The rows below come in pairs that one turn or mirror swaps. Which row does each named row swap with?
The rows were stretched afterwards, more along some directions than others.
Q_120: [  5 -16  16  26  30  -2 -15  12  14  34   2  -5  14  -3 -22 -10   8  14
  -8   8  11  -6  -6   9 -13]
Q_577: [  7 -23 -10  -7   7  -5  -6   9   4  16  -7 -11  14   6  14 -18  10  -1
 -20 -10  10 -39 -22  -6  -2]
Q_589: [-32 -38 -22 -33 -14 -13 -12  18  12  26 -11 -11  13  -5 -16 -17  22  48
 -20 -10  10  -7 -19 -17 -32]
Q_115: [  2 -13  15  29  20  -5 -22  14  13  35   4  -4  12  -9 -25  -4   6  13
 -14   4  10  -8  -2   2  -8]
Q_241: [-40 -35   8 -23   8  -1  -7  -6 -11  13 -13  -2 -15   2  -4 -23  10  50
   4  -6  19   1 -31  10 -53]
Q_349: [  2 -15  14  33  22   1 -25  10  21  34   2  -5  16 -10 -23   1   3  13
  -8  16  13  -5  -7   3  -8]
Q_776: [ 10 -17  42  -5  18  17 -26  14   6  42  -5   7   9 -14   1 -27  26  32
  13  -1  50 -31 -37 -29 -32]
Q_394: [-14 -15  17   7   5 -10 -17   8  13  22 -14 -18 -17   0 -30 -19   7  37
  -5   8   9 -10 -39  -2 -11]
Q_723: [-29 -10  19   4   3 -12 -13  -8   7  -3  -6  25   3  -6  13 -14   8  14
 -39 -38  22 -32 -23  -7 -14]
Q_802: [  3  -4  16  19  22 -21 -10 -26   3  20  -7   3  10  20  21 -11   7  16
 -10 -13 -14 -26 -43  19   7]
Q_804: [ 14 -15   9  17  19  21 -37  11  30  41 -12   3   8 -27   2 -26  14  36
   5  17  35 -17 -32  -4  -6]
Q_100: [-50 -23 -13 -11 -17 -13 -20   0  18  12 -21 -17 -24 -13  -1 -23   0  25
  -2   8  22 -33 -25  -8 -20]
Q_667: [-43 -21 -16  -6 -12 -25 -21  10  11  17 -17 -18 -17 -12  -2 -20  -6  21
 -11   4  18 -31 -25  -9 -13]
Q_223: [-49 -19 -19  -4 -17 -20 -19   3  13  15 -16 -19 -23 -17  -2 -20  -1  18
  -6  13  18 -32 -22  -8 -17]
Q_770: [ -9 -16   1  39 -15 -18 -56  -2  41  24 -14  -2  15  -9   2  -5  13  33
 -15   8  15 -32 -22 -10   6]
Q_90: [-12 -16  13  35  27 -12 -15   7  -4  36  -9   1   1  -7 -10 -14   9  41
 -34 -14  33 -13 -45 -14 -40]
Q_676: [ -9 -15   4  35 -17 -18 -55  -4  41  24 -18  -3   9 -14   0 -12  18  30
 -17   6  16 -34 -18 -11   0]
Q_408: [-21  -7  20  32  32 -16 -24  14  14  17  -1  16  22 -13 -32   7 -15   8
 -35   0   5  -8 -30   2  -8]
Q_686: [ -2  -6  19  18  22 -19  -8 -24   5  19 -13   5   9  21  24 -18   5  20
 -13 -14  -5 -36 -41  20   2]
Q_695: [-15 -18  21   4   2 -17 -16  13   9  24 -17 -19 -19   2 -25 -18   9  31
 -12   2  10 -17 -37  -6  -9]
Q_156: [ -9  -1  -5 -11   3  15  31 -15   5 -19  -5  21   7   6 -21   9  -2  10
  -1  20  14   0 -16   9 -15]
Q_867: [ -5 -16   8  18  -3 -38 -16  13   7  32 -11  -7  -4  21   3 -10  -8  21
 -36   1   3 -46 -11  -5  12]
Q_6: [  4 -23  15  31  26  -8 -20  16  11  43   4  -8  14   0 -16  -2   8  10
 -11   8   8  -9 -17   4   0]
Q_655: [ -3  -7  19  20  23 -19 -11 -29   6  16 -12   1   8  18  20 -16   5  22
 -10 -14  -8 -27 -42  22   1]
Q_480: [-18 -25  25  48  27  -7 -37 -12  22  20 -19   4   9   9  -6 -13  -2  35
 -12   5 -12 -13 -38  32   0]
Q_502: [ -1 -11  11  31  23  -8 -13  17  17  34   6   0  19  -3 -22   2   4   7
 -19   8   8 -15  -9   2   1]
Q_546: [ -4 -16  16  20   0 -38 -16  10   0  30 -10   0  -3  26  13  -6  -6  13
 -38 -11   8 -49 -17  -6   9]
Q_202: [-17 -10  23  28  32 -16 -24  15   5  18  -1  20  16 -14 -27   6 -11   0
 -35  -7   8 -11 -31   4 -15]
Q_900: [-40 -17  18  12  -2 -11 -19  -9  12  -2 -10  22   1 -14   6 -16   9  25
 -39 -34  26 -29 -21  -5 -22]
Q_400: [-23  -9  17  31  27 -21 -25  11  11  16  -4   9   8 -18 -30   2 -16   5
 -34  -2   6 -12 -23   6 -17]
Q_447: [-47 -29 -15  -6 -18 -18 -28   9  14  21 -23 -18 -21 -20  -4 -24   1  29
  -7   4  23 -30 -20  -8 -19]
Q_53: [-14 -18  14  -1   2 -13 -18  16  10  24 -16 -17 -16   1 -31 -19  12  38
  -8   2   8  -9 -35  -1 -12]
Q_409: [  5 -20  48   2  28  17 -25   6   5  42 -11   5  12 -13  -4 -31  21  38
   5  -5  43 -29 -39 -17 -37]
Q_350: [-43 -15  10   2  -4  -7  -9 -13  15  -8  -6  20  -4  -7   5 -11   9  18
 -35 -29  17 -24 -20  -4 -20]
Q_472: [-26 -24  22  44  23 -16 -35 -12  20  20 -16   9   7   7   0  -6  -1  31
 -16   3  -7 -20 -37  31   6]
Q_741: [ -6  -3  -1 -15   8  21  33 -16   3 -17  -2  18   4   6 -19   4   1  11
   1  14  14   2 -17   8 -17]
Q_729: [  6 -18  49   5  28  16 -22   2   8  40  -3   8  13  -9   3 -32  20  38
  10  -1  45 -28 -43 -15 -32]
Q_819: [ -7 -30   3 -23   9   3 -10  32   7  19  -1   7  31  10  -9 -13   0  42
  -5  17  34 -17 -23 -19 -16]
Q_697: [ -2   2  29  -3  18   7 -12  -5 -12   4 -10  18  -9 -15   0 -16  -2  -3
  -1  -8  40 -35 -24   3 -41]
Q_875: [ -7 -19  12  17   1 -38 -16  19   3  34 -14  -6  -1  23   2 -12  -6  16
 -38  -6   2 -50 -10   2  10]
Q_212: [  1   1  28 -10  13  10  -6  -6 -15   4 -12  18 -13 -11   3 -15   1  -1
   3 -10  44 -34 -25  -2 -41]
Q_618: [-11 -32  -1   4  20 -16 -34  16  12  31   5 -11  20   7  -9  -7  12  45
  -5  -1   0  18 -44  -6 -11]
Q_702: [  8 -18  52   4  27  10 -28   9   3  41  -7   8   7 -16   3 -36  18  32
   2  -6  48 -37 -42 -18 -30]
Q_747: [  6 -20  46   9  21  15 -27   8  11  42  -8   5  16 -15  -1 -24  22  35
   8   1  45 -31 -39 -25 -29]
Q_293: [  7  -4  22  17  21 -17  -9 -23  -2  18 -10  -1   7  22  21 -14   7  17
 -10 -12  -5 -30 -42  21   3]
Q_919: [ -2 -30   0 -29  14   1  -5  34   4  20   0   0  28  16  -6 -19   4  44
  -6  13  30 -20 -25 -17 -10]
Q_714: [  2   2  28 -15  13  10  -7  -6 -15   4 -12  14 -13 -11   4 -19   3  -2
   3 -13  40 -34 -17  -1 -40]
Q_439: [  2 -18  13  21  18   0 -18  17  20  36   4 -10  15 -10 -20  -6  10  13
  -8   9  12 -10  -3   2  -6]
Q_562: [-10 -19  10   9   1 -37 -10  19   7  40 -14 -10  -3  26   5 -13  -4  24
 -32  -2   4 -49 -20  -4  11]
Q_814: [ -6 -27   4   5  21 -11 -30   8  11  30  10 -14  20   7  -8  -5  13  42
   2   2   0  21 -50  -5 -11]
Q_280: [  4  -7  22  23  26 -17  -8 -26   7  22  -7   1  13  21  22 -13   6  15
 -10 -11 -12 -30 -48  22  10]
Q_487: [-31 -34   6 -16  12   9   0 -12  -9   8 -15   1  -7   6  -8 -19   5  45
   6   1  11   7 -31  12 -54]
Q_393: [ -5 -24   3   6  24 -16 -34   9  10  29   8 -12  23   8  -9  -7  14  44
  -2  -4  -5  20 -49  -3  -7]
Q_340: [  7 -17  44  -2  24  15 -25  11   0  38  -4  11  14 -15  -1 -27  23  32
   4 -12  47 -28 -37 -24 -36]
Q_437: [-33 -36 -22 -32 -13 -10 -12  16  16  23 -12 -12  11 -11 -20 -20  25  47
 -17  -3  14  -5 -15 -17 -37]
Q_208: [-11 -30   3   4  22 -15 -32   7  12  28   3 -11  20   6 -10  -7  12  45
  -4  -5  -4  21 -45  -1 -11]
Q_736: [-13 -30  -3 -27  14  -4  -6  34  10  22   0  -3  31  16  -8 -19  -3  43
  -7  16  25 -20 -27 -10  -7]
Q_228: [-33 -14  20   4  -1  -7 -19  -6   9   0  -4  21  -2 -12  12 -19  18  17
 -35 -34  24 -31 -25  -9 -19]
Q_16: [-10 -25   1   6  21 -15 -29  11  13  30   6 -13  24   5 -15  -3   6  44
  -5   9  -5  21 -47  -1  -6]
Q_278: [  1  -4  33 -10  20  13 -12  -6 -11   3 -12  22  -5 -18   4 -18   4   1
  -1 -14  41 -33 -24  -1 -41]
Q_303: [ -2 -26   1 -20  13   4  -3  31   9  17   4   6  33  20  -3  -9   4  39
  -4  14  33 -16 -25 -15  -8]
Q_64: [-17 -15   9  23  -7 -19 -43   1  39  24   0  -4  10 -22  -2 -17  -3  33
 -28   5  19 -24 -35 -31 -15]
Q_760: [ 12 -21  50   9  32  14 -27   6   7  44 -10   9  14 -10  -2 -30  23  35
   9  -1  41 -26 -42 -19 -32]
Q_36: [  1 -17  11  30  24  -9 -13  16   6  32   6  -2  12  -5 -18   1  -1   3
 -17  10  14 -12 -11   4  -5]
Q_700: [-20  -8  18  28  31 -16 -20  15  12  17   0  16  18 -12 -33   6 -13   6
 -35  -3   5  -7 -30   7  -8]
Q_32: [-10  -1  -2 -22   4  21  36 -14   9 -22  -3  15   6   4 -18   1  -3   9
   3  22  17  -3 -10  10 -16]
Q_911: [  1 -12  12  37  20  -7 -27  15  18  37   5  -2  16 -12 -21   2   2   7
 -13  10  11 -14 -10   0   1]
Q_322: [  9 -19  44   4  26  18 -28  10   4  41  -8   8  16 -15  -6 -27  21  36
  10   0  45 -27 -38 -23 -30]

Q_32 is swapped with Q_695
Q_741 is swapped with Q_394
Q_400 is swapped with Q_278
Q_64 is swapped with Q_577
Q_804 is swapped with Q_90
Q_208 is swapped with Q_655
Q_714 is swapped with Q_408
Q_228 is swapped with Q_223
Q_676 is swapped with Q_437

The rows below come in pairs that one turn or mirror swaps. Which row does each named row swap with?
The rows were stretched afterwards, more along some directions than others.
Q_892: [ -3  -9 -52   5   9 -17 -17 -76   4 -58  -2 -11  21 -21  56  14 -37 -31
  29  29  33  -9  -5  17  -9   1  14  36 -14]
Q_833: [  3  -1 -22 -33   7   3 -11 -19   6  21  10 -27  15   5  29  28 -17 -35
  24   8   7  12  -7   3   5 -31   8  25 -14]
Q_914: [-33  -8 -18  -3  -4  -5   0 -47  25 -22  29 -21  17  13  51  -9 -18 -26
  55  37  18  -4 -20  14 -19   2  39   3  -4]
Q_135: [ -9 -21 -27   2  -4   2   1 -57 -12   9   8 -22  22  -2  56  -7 -15 -10
  22  45  16  -5   8  19 -26   9   7  61 -16]
Q_939: [ -4  -2 -46 -19   4  18  -4 -37   3  10  -1  -4  28  -7  37  -3 -39 -26
  65  11   5  14  21  24  -8 -23   5  46   6]
Q_578: [ -9   8 -34  13  10  -3  -5 -22  11  13   6  -8  -2   4  21   1 -11 -38
  31  25  26 -11  19   1  16 -26  12   1  18]
Q_222: [  2   6 -39 -20   8   1  16 -31  22  -8   3 -18   5 -11  27  34 -37 -29
  52  12  37  -4 -11   2 -16 -11  -2   7   5]
Q_132: [ 16 -11 -39   6  22  -4   4 -42  -4  12 -12 -11 -13   4  21  12 -24 -25
  26  42  28 -26  22 -27   7 -14  -2  37   5]
Q_252: [-18  -3 -49  -8  -3   8   1 -45  13 -14  -4  -7  -2 -18  25  40   4 -26
  35  19  39   6  -9  -7  -2 -27   1   7  -2]
Q_816: [-15 -15 -35  11   0  17 -21 -12  -1  37  -7  -6  -5   4  40   3   2 -28
  51  32  20   8  -4   5 -14 -12 -10  44  23]
Q_612: [ 10   6 -45   7   1  -3   8 -45 -12   6  -7   8   0 -10  54   1 -22 -16
  43  27  18  -4  11   8 -34 -11 -14  34   2]
Q_614: [ -4  -9 -56 -15  -8  -8  -4 -49 -13 -15  -9 -27  20  -8  47   8 -47 -38
  35   6  22  11  16  24  17 -14  20  49   6]
Q_267: [ -6 -12 -46  11   3  -7 -12 -45 -10   8  -2 -35  -5 -29  42  21   4 -26
 -11  23  31  -8  14  -9  -2 -20  16  30   3]
Q_844: [-19 -16 -35  -2  -2  -4  14 -65  -6 -16  19 -18  26 -17  82  -5 -26 -34
  43  20  17   0   7  33 -12  -5  25  56 -16]
Q_551: [-28 -18 -50  -3  -2   8  -2 -44   1  14  -6  -8  19  -2  33  10  -3   8
   7  35  48  -9   7   1 -26 -10  -6  30  -7]
Q_172: [ 18   3 -59   1  15   5 -10 -29  -2  -1 -10   1   5  -3  45   5 -30 -47
  31  22  40 -16  20  -9  15 -26 -11  43  12]
Q_883: [ -1 -26 -36  21 -24 -12 -13 -36  -9 -28 -12 -15  24 -20  82   8 -15 -47
  27  17  23  -7   3  35 -17 -24  37  38   9]
Q_274: [-15  -4 -27  -8 -13  16 -14 -30  18 -32  15 -14  18  -5  60  14 -21 -20
  35  26  14   4 -19  17 -23  -1  16  18  -3]
Q_616: [ -6 -10 -33   0 -26   9 -13 -34  17 -17   5   9  11 -14  44  25  -2 -14
  15   8  23  15   4  39  -2 -20  12   8  12]
Q_639: [ -7  -5 -36  -6  -8 -12   0 -14  -4   9  -9 -33   0  -8  44  34 -33 -28
   6  26  23 -10  -4  -9  10 -18  12  18   7]
Q_709: [-27  -7 -42 -18   4   1  19 -56   0  12 -15 -27  -2  -7  39  18 -22 -42
  61  36  21  10  -6   4 -24 -20  18  16  -8]
Q_550: [ -1   2 -46 -44  24   2  -8 -57  29   3   5   2  14 -10  45  25 -24 -31
  49  25  23  13   5 -16  -9 -23   3  23  -5]
Q_982: [ 18 -16 -44  -5   5   5  -9 -23 -16  13 -33 -14  -6  -4  32  24 -10 -25
  47  21   2   9 -22  -7 -14 -17 -13  38  10]
Q_317: [  6  15 -47 -16  21 -11  -7 -56  -8  22 -25 -15  10  -7  15   9 -29 -31
  33  15  31  17  13 -20   1 -25 -18  44 -21]
Q_263: [ -9  16 -28  -2   9  19 -34 -16  15   0   2  -6   6   1  48  -5 -21 -26
  21  29  29  -1   4 -10 -39 -23   6  14  12]
Q_173: [  7   6 -22  -5  18 -11 -10 -37  12 -22  10 -14  15   5  61  -5 -50 -29
  27   8  25 -24   4  -8   9  -8   2  38 -11]
Q_710: [-19   0 -32 -13  -3  -7 -19 -54  20 -32  11 -13  23 -17  80  10 -34 -54
  54  22  15   9  -7  27 -22 -10  22  39  -1]
Q_712: [-10  -3 -30 -10  35   0   3 -46  -6   9   7 -27  15  -3  38  -4 -35 -26
  48  34  18 -16  -1 -25 -37   0   7  56  -6]
Q_934: [-16  -8 -64  13  21  -8  11 -36  -7  -4 -19 -34   4 -19  57  30 -30 -49
  34  26  48  -7   4  -1 -12 -16  -1  30   6]
Q_209: [ 18  22 -49 -24  16   8 -18 -22   8  22 -17  -6   0  -9  16  34 -25 -27
  19   0   9  13   0  -9  -3 -39 -24  27   0]
Q_164: [ -3  -9 -37 -20   1   2 -10 -29  -2  12  11 -25   4   3   8   3 -13 -34
  34  13  13  20   2   2  12 -21  13  19   6]
Q_272: [-33 -13 -28 -20   3  12  15 -31  11  18  11 -26  -4  11  16  -3 -32 -15
  49  29  37   6  -6 -11 -12  -1  13   8   5]
Q_34: [-35  -5 -31  -4 -15  -4 -10 -46  22 -19  21 -28  12 -11  40  15   3  -5
  19   5  27  10 -21  20 -41  -6  22  14  -2]
Q_683: [-22   5 -66   8   4 -11 -25 -42   8 -24  -2 -40  19 -13  22  21  -7 -49
  23  13  38  -3 -15   9 -12 -27   2  43  -7]
Q_669: [  3 -10 -21 -13  -7 -10  18 -58 -16   3   1  -8  33 -23  62  -1 -56 -42
  58  11  20  -4  -3  25   0 -15   2  48 -21]
Q_478: [ -7  -9 -24  -2  -7  -5   9 -45 -22   3 -11 -10   2 -26  54  14 -35   1
  16  12  24   9   0   6 -21   4  -2  39  -2]
Q_292: [-13  -3 -33 -13  16 -15   0 -35  15  -7  10 -30   0   8  50  19 -22 -33
  21  13  33 -16 -11  -6 -11  -8  26  13  11]
Q_583: [  6  -2 -13 -25   1   9   2 -23  10  28  22 -19  -5  25  44  -9 -28 -19
  33  22  19  -9  -7  -9 -20  -3  25  24   3]
Q_475: [  2   1 -26  -1  10   4 -17 -13   1  22   7  -7   3  -7  38  -2 -40 -45
  21   7  27  -5  11  -6  12 -23 -14  33  14]
Q_513: [  1  12 -39  -6  13  14  25 -48 -14  31  -5   3  -3   7  31   5 -39   1
  39  19  30  -4  20   3   8 -16  -6  28 -15]
Q_192: [ 15  -9 -17 -27  20  13   7 -42 -21  17  -1  -5  10 -12  31   2 -47  -9
  46   2  18  18   9   8 -17   3  -9  41  -6]
Q_86: [  1  30 -54 -29  23 -12 -15 -63   9 -24  -2 -18  27 -15  54  26 -45 -28
  23   0  37  13   0  -7  -8 -21 -15  51 -25]
Q_870: [  9   8 -19  -4   1   1  -1 -47  -3  -2   2   5  24  -2  53 -21 -31 -24
  56  21  16   5  -2  24 -30   3  -4  33  -5]
Q_897: [-22 -16 -49   2 -13  -5  13 -59 -22   5  -7 -18  26 -12  47  -8 -26 -22
  34   8  40  -2  16  32  15  -9   2  51 -14]
Q_777: [-14  17 -70   0   8   5 -18 -41   5  -8 -18  -2  17 -22  38  22 -28 -51
  48  19  50   2  16   9   4 -34 -13  34  11]
Q_452: [ -4 -27 -29  -9  12  -9  24 -36   9  -5 -11 -22  -7  19  34  14 -45 -18
  47  34   6 -29  -1 -10  -7  -8  19  21  -2]
Q_924: [  1 -13 -48  -3  10   2 -15 -47 -12   7 -21   3  13   6  44  14 -17 -28
  25  49   3  -3  13   0  13 -18   1  45  -7]
Q_798: [-38 -22 -32  10  10  -7   2 -48   2 -10  24 -34  13 -27  62  26  -4  -3
  13  41  21 -11  -3   1 -11  -7  45   9   2]
Q_917: [  4  -5 -18  -5   0  -7 -13 -43  -9  -4   6 -28  33  -1  50 -27 -57 -24
  34  24   8   1  17  14 -10   2  28  49 -10]
Q_448: [ -2  20 -26 -30  19  12 -11 -27  29 -12  -3  -3  18   9  57  22 -56 -35
  62  11   2  19 -14  12  -7 -18   4  26 -11]
Q_75: [-16 -15 -33  -1  -2  -2  13 -24 -12  31  -9 -16 -17  12  32 -18 -20 -21
  41  10  17  19   9   0 -13  -9   6  17  19]
Q_972: [ -1  19 -50  11   6   8 -12 -34  10  -6 -16  14  10  11  13   3 -14 -22
  52  22  37  -3  -1  -3   5 -31 -18  10   0]
Q_731: [  9   2 -32  -1   7  10 -10 -36 -12   9  -7 -18  11   8  37  -4 -54 -14
  34  20  15 -11   4  11  -4   0 -10  60 -12]
Q_705: [ -1  13 -30 -33  20  -2 -12 -37  21 -15  10 -28   7   4  46  24 -36 -52
  52   1  -4  27 -26  15  12 -22  -6  33 -15]
Q_124: [ -5 -13 -60  -6   6   3   2 -56   3 -13   7 -10  28 -27  37  11 -40 -35
  44  26  46 -11  28  17  -1 -17  27  24   3]
Q_333: [  8   3 -40 -25   9   6 -24 -38  19  -3  -2  -8  13  -8  41  16 -14 -50
  43   0   5  25 -11  12 -31 -26 -11  48 -13]
Q_822: [  2  12 -53   6   8   2   8 -40 -17  -6 -23  -6  20   2  47  13 -45 -15
  36   5  25  -7   8  30   5 -15 -12  38  -5]
Q_734: [  0   7 -43  -9   0   5 -17 -55  -5 -23  13  -1  39 -31  41  -1 -28 -20
  34   0  54   8   9  24   2 -24   9  34   1]
Q_859: [  6   1 -63  -4   4  -5   3 -40  11 -20 -21 -10  -1   0  21  36 -38 -18
  38  25  36 -15  -2  -2  13 -17  -2  -1   6]
Q_653: [ 14  19 -24 -27  18  -1  -9 -60   1 -18  15  -4  31 -10  37   1 -37 -10
  42   7  14  19  -8   1 -18 -12 -11  35 -33]
Q_365: [ -2  10 -35  -2  -4 -16  11 -39   0  -5   4 -11  32   2  59  -5 -43 -14
  36  26  33 -18   9   0  -5 -26  22   7 -13]
Q_359: [-16   0 -48 -23  -3  11  -5 -40  10   5  -7   0  26 -14  31  21 -23 -32
  53  14  49  13   3  13  -1 -31  21  18   7]
Q_39: [-24 -21 -49  12  -7  -8   8 -29   1  18  16 -22 -15  -5  43   6   0 -31
  19  45  32 -18  21  -1 -14 -10  31   5  33]
Q_451: [  1  12 -21 -16  -9   4 -11 -40  19 -15  -3  12  23  10  40  10 -31  -9
  38  22  17   1 -11   3   0 -33   0  15 -28]
Q_148: [-12 -18 -29   8   7 -12  16 -60   7  -9   7  -5  18 -13  72  22 -36 -23
  67  56  25 -30   5   6   8 -11  36  20  -5]
Q_838: [-13  -6 -36 -15  13 -12   2 -67   6   9   7 -25   1  -8  34  25 -23 -20
  18  30  42 -16  -1 -15   0  -9  14  34 -18]
Q_2: [ 14 -11 -31   1   4  -3   5 -51 -26  -1 -10 -37   7 -25  60  -1 -37 -22
  29  17   9  -3   1   6 -29   4   4  55  -9]
Q_915: [ -8 -13 -27 -28   4   0  11 -55   0   3  17 -24  14 -26  46   8 -42 -13
  34  15  17   6   2  13 -29   5  31  22   5]

Q_705 is swapped with Q_734
Q_75 is swapped with Q_365
Q_710 is swapped with Q_777
Q_669 is swapped with Q_475
Q_274 is swapped with Q_252
Q_844 is swapped with Q_172
Q_292 is swapped with Q_822
Q_859 is swapped with Q_34

